In the data rows, 128 means zero.
Here are some points, each followed by its number:
[135 107 120 147 114 199  69 138  74 143 192 131 170 150  30 101 133  55
 127 177 106 117 122  72 166 116 143 238 111 171  30 161] 0
[237 140 104  90 108 115 129 131 144  66 148 122 142 107 165 127 144 177
  73 125  87 124 132 147  59 154 167 134 120 115 193 161] 1
[222 127 147 107  99 107 123  78 113 160 178 173 104 168  85 148  98  93
 102 135 122  82  62  83 149 128 198  67 102  92  86  71] 2
[ 16 117 141 149 133  89 158 177  87 110 120  98 154 148  83 105  92 172
 176 104  80 124 176 151 173 104 113 106 108 140 124 123] 3
[107 160 103 112  86 131 163  90 112  64 143  99 167 197 200 133 171 176
 123 173  85 158 130  69  31 189 106  98 147  73 198  99] 4
[167 103 120 116 163  75 151 198 122  50 224 187 154 186  76 173 147  91
 105 165 118 156 119 115  89 135 194  57  93 114  93 170] 5
[172 166 161 160 113  98 138  83  25 108 115 106 177  62 207  99  75 182
 169 140 125  80 167 198 128 170 165  69 123 176  86 167] 6
[187 184 171  62 125 105 199 115 113 124  76 143  91  93 128 199 115 137
  96 159 139 131  76 126 188 126 131  76 127 153 164 136] 7
[121 173 148 223 109 107 205  85 118 116  83 108 178  96 189  97 115 252
 171 162  99 100 165 187  89 120 131  95 151 126 176 152] 8
[ 98 105  80  54  85  91 138 108 140 165 155 114 122 150 100 124 128 167
  56 100 167  88  62  94  74  99 168  71 105 145 143 126] 9
[ 60 102 112  97 147 106  88 137 122 105 111  84 103 103 151 130 170  72
  93 101 117 175 158 113  98 109  76 127 145 109 138 119] 10
[145  96 145 150 131 174 118 138  76  74 134 163 205 170 122 124 181 114
  95 166  22 118 159  84  84 121  93 184  76 152 141 147] 11
[106 102  87 147  91 182  57 144 167 188 180 149  55 132  59 110  78  80
 127 107 201 134  73 106 102 122 214 227 136 107  72 131] 12
[130 116  97  26  97 137  80  39 164 151  85 120 160 134 154  72 156 103
  70  80 149 105 173 160  73 107 156 110 167  57 132  82] 13
[147 168  94 120  34 133 180  99 139  74 136 103 156 199 222 139 198 220
 101 188  79 147 130  57 106 193 129  80 153  76 197 104] 14
[147 223 136 134 203  74 131  95 124 133 103 117  50 119 173 177  67 206
 109 213 118 143 131 108 135  97 185  57 125 133 200  79] 15
[185 123 153 204 116  90 163 173  64 141 114 131 134 107  73 120 137  93
 157  80 157  80  95 120 161  97  71 136 109 212 140 122] 16
[118  91 103 143 101 188  38 121 152 200 171 140  36 136  85  85  76  35
 140 105 208 125  79 115 132 122 197 180 133 106  70 138] 17
[187 136 127 185 116 155 155 180 113 195  92 126  86 128 165 146  99 113
 146  82 196  94 107 158 160 130 136 130 139 170 126 112] 18
[141 169 166 180  79  93 164 136 115 175  87 121 142 139 255 134 110 169
 124 100 143  73  95 109 175 110 117 146 119 138 143  74] 19
[200 158 102  35 171 114 214  94 127 135  99 121 142  94 177 122 110 110
  68 126 138 138  97 139 147 105 173  88 122 136 163 130] 20
Which point above is nearest to each new point, looking only along the 3 directions in which the numbered points spread most? Its number follows each.
[ 52  93 111 101 111 112 145 132 113  51 196 111 159 167   3  94 167 190
 111 124  57 155 139 108  90 166 110 160  96 122 151 139] 11
[143 103 137 104 138 159 139  97 167 109 178 187  38  94  79 127 117  85
 130 139 136 169 106 180 146 104 209 121 129 109 146 187] 2
[ 90 135 118 113 145 184  46  70 134 159  93 141  54  63 136  42 116 124
 176  80 213 132 157 174 132 140 151 154 197  29 118 100] 2
[125 165 135  88 172  78 139 134 154 149 131 129  57  94 164 152 120 214
  88 151 123 141 109  94 145  97 127 121 150  84 176  76] 20
[ 72 147  80  43 164 197  82 136 172  84 176 118 142 173 172 105 175 214
 159 117 134 136 145 143  85 206 151  96 152  92 169 122] 1
[175 147 180  76  39 133 188 141  99  93  87 184 115  49 124 190 137 104
 149 190  69 176 102 175 129 105 116 190  87 115 174 168] 10
[134 166  79 113 108 133 194  78  80  71 115  95 166 194 184 134 165 161
 139 155  83 160 151  60   2 201 107 105 147  77 190 106] 4
[151 151 133 229 164 174 212 184  99 178  83 138 119 129 178 141 144 177
 160 159 155 158 136 172 112 118  81 128 165 139 167 132] 6
[208 121  54  24  90 133 123 131 197 112 152 121 185 153 169  90 164 125
  47 132 121 153 120 106 105 156 181 144  97 120 123 121] 13
[149 170 167  82 123 117 138 159 111 126  63 166 121 120 111 176  93 152
 120 255  60 175 143 175  62 131 143 147  60 158 125 166] 10
[ 79 138 153  88 115 149 168 194 129 123 175 203 119  73  92 217 148  94
 165 201  80 167 117 163 135 108 203 120 111 126 115 191] 10
[194  96 166 106 141 146 168  86  17 132  81 195  93 114 110 125  90 141
  57 159  83 152 118 190  65 115 111 101  93 120  98 100] 10
[130 134 152  95  44  86  76 106 175 141  37 151 129 143  89 130 149  64
 127  92 213 111 120 160 143 112  60 180 160 110 120 136] 2
[ 84  91 136 108  96 120  70 130 158 144 201 139 122 118   0 101 123  56
 145 100 157 116  68  72 156  98 138 138 106 143  62 151] 12
[120 119 176 161  72  56 168 217 101 101 162 178 172 163 170 185 119 114
 168 134 142 126 155 158 170  91 162  80 123 124  63 177] 3
[ 69 101  77 112 192 112 159 142 157  37 140  97 119 130 162 132 206 134
  92 109  94 171 146  94 108 165  90 119 130 131 181 125] 1
[113  60  67 108 128 191 137 105 188 159 103 141 138 114  96 171  81  75
  69 116 119 182 168 228  42  97 221 130 105 148 109 151] 2
[157  90  71 100 124 177 203  93 106 180 135 153  95 147 113 135  94 146
  21 158 133 177 123 178 108 117 152 111 121  63 156 116] 9
[126 102 112 128 134 201   1 144 122 149 164 130 189 147  75 106 140  75
 145 145 115 113 124  68 172 110 132 151 115 157  25 160] 0
[108 146 140  68 110 168 141  76 156 156  77 164  52  76  29 124 132 125
 132  80 208 123 134 209 127 144 106 164 189  92 209 145] 2
[ 70 120  73 169 199 190 220 170 180 187 118 112 115 134 103 111 137 173
 117 146 165 156 161 201 134 106 134  92 161 130 171 140] 19
[149  68  73  85 187 194 121 130 183 162 130 131 130 124  25 178 115  64
  66 115 110 180 179 229  76 102 224  71 116 166 119 142] 2
[ 67 101  74 138 159 184  66 188 107  51 173  88 168 185  99 128 214 147
  83  88  74 136 174  59  86 174  95 170 133 142 193 116] 11
[116 126 124 189 169  96 121 136  95 108 150  72 174  99 218 130 144  98
 189 110 121 126 190 156 173 169  87 108 129 172  89 124] 3
[108 105 133 191 146  90 117 131  65  97 137  80 149 125 204 136 142 140
 188  40 147  84 169 119 119 156  87 109 127 152 118 110] 3
[194  86  93 115 188 108 126 179 161  67 206 125 128  62  78  70 148 113
  80 114 105 132 138 163 115 145 110 123 102 149 173 201] 10
[181 126 139 121 194 108  77 117 175 126 142 121 129  40 117  98  92 121
 165 160 135 164 102  98 204 105  87 135 119 114  57 117] 18
[ 91 105  75 177 142 186 111 195  85  44 188  88 195 188 206  97 235 119
  80  94  69 142 166  63  50 161  76 136 132 141 186 125] 11
[239 182 171  75 126 106 167  99  97 122  91 143 105  92 155 145 125  96
 104 155 133 134  70 120 183 124 119 153 128 157 174 133] 7
[153 142 131  97  97  98 103  94 189 140  90 109 119  65 107 113 114  61
  91 116 106 126 140 163 155 104 161 157 128 109 150 144] 2
[186 103 144 181 122 159 130 147 164 129 179 173 121 131 137 150 151  92
 153 138 113 133 171 193 124 101 192  45 137 120  68 155] 10
[141 152 175 136 127  22 165 151   8 117  68 155 117 188 104 210 129 123
  92 214 127 152 118 148  75 104 113 113  66 155 137 168] 3
[127 108 179 173 144  82 151 143  55 107  95 152 161  91 140 167 107 144
 151 123  77 126 159 171 101  81  80 111  90 168 121 138] 3
[164 119 152 104 227  76 108 114 115 122 196 129  75  52  83 105  97 154
 152 149 143 152 113 114 180 140  67  92 106 139  87 147] 18
[120  84  86  31 172 183 187  81 134 151  97 162 109 132  97 114 117 133
  47  62 171 115 147 222  83 140 163 130 149  85 132  82] 9
[141 160 139  58 171  83 134  76  92 135 161 129  95  80 213 121  59 191
 134 162 143 135 111 100 150 153 115  73 130 126  86 108] 7
[ 91 114 131 119  76  83  88  85 208  92  76 104 156 161 111 116 169  80
 164  40 202 125 183 146 130 163  90  26 171  43  92 133] 10
[151 112 189 168 115  80 172 131 124 105  78 158 173  96 144 123 112 135
 122 137  76 126 154 167 124  84  67 106 107 155  96 145] 3
[136 150 149 179 122 143 137 250 120 178 107 146 135 103 108 142 130 109
 187 145 137 106 101 143 137 122 150 166 115 168 113 119] 16
[ 79 106 116 155  65 175  37 111  51  84  96  73 191 154 191 103 182  46
 142 119  91 124 176  78 112 165  89 140 127 134  59 119] 11
[104 128 154 143 141 152 154 206 122 118 156 183 169 102 241 162 140 128
 207 197  57 142 178 181 153 121 175 105 112 144  63 160] 3
[188 168 147  74 147  89  97  84 157 133 134 126  91  79 255 130 120 150
 141 182 143 134 100  90 179 138 130  29 133 124 109  97] 20
[ 39 126 114 188  82 194 123  89  33 106  92  76 192 176 102 110 194  96
 152 152  82 135 161  54  68 140  63 219 150  89 122 127] 11
[109 100 167  73  95 116 150 150 202 132  78 188  96  99 111 175 162 141
 106 206  61 171 121 149 117 119 116 164  83 143 117 173] 10
[148 133 174 188 152 141 133 129  66 123  79 143 174 182 145 136 141 143
 120 219  58 116 158  97  49  89  75 157  60 202 141 153] 3
[178  99 193 154 148  80 178 140  85 123  67 148 161  92  97 170 147 141
 149 136  68 123 149 174 139  87  78 148  95 174 121 137] 3
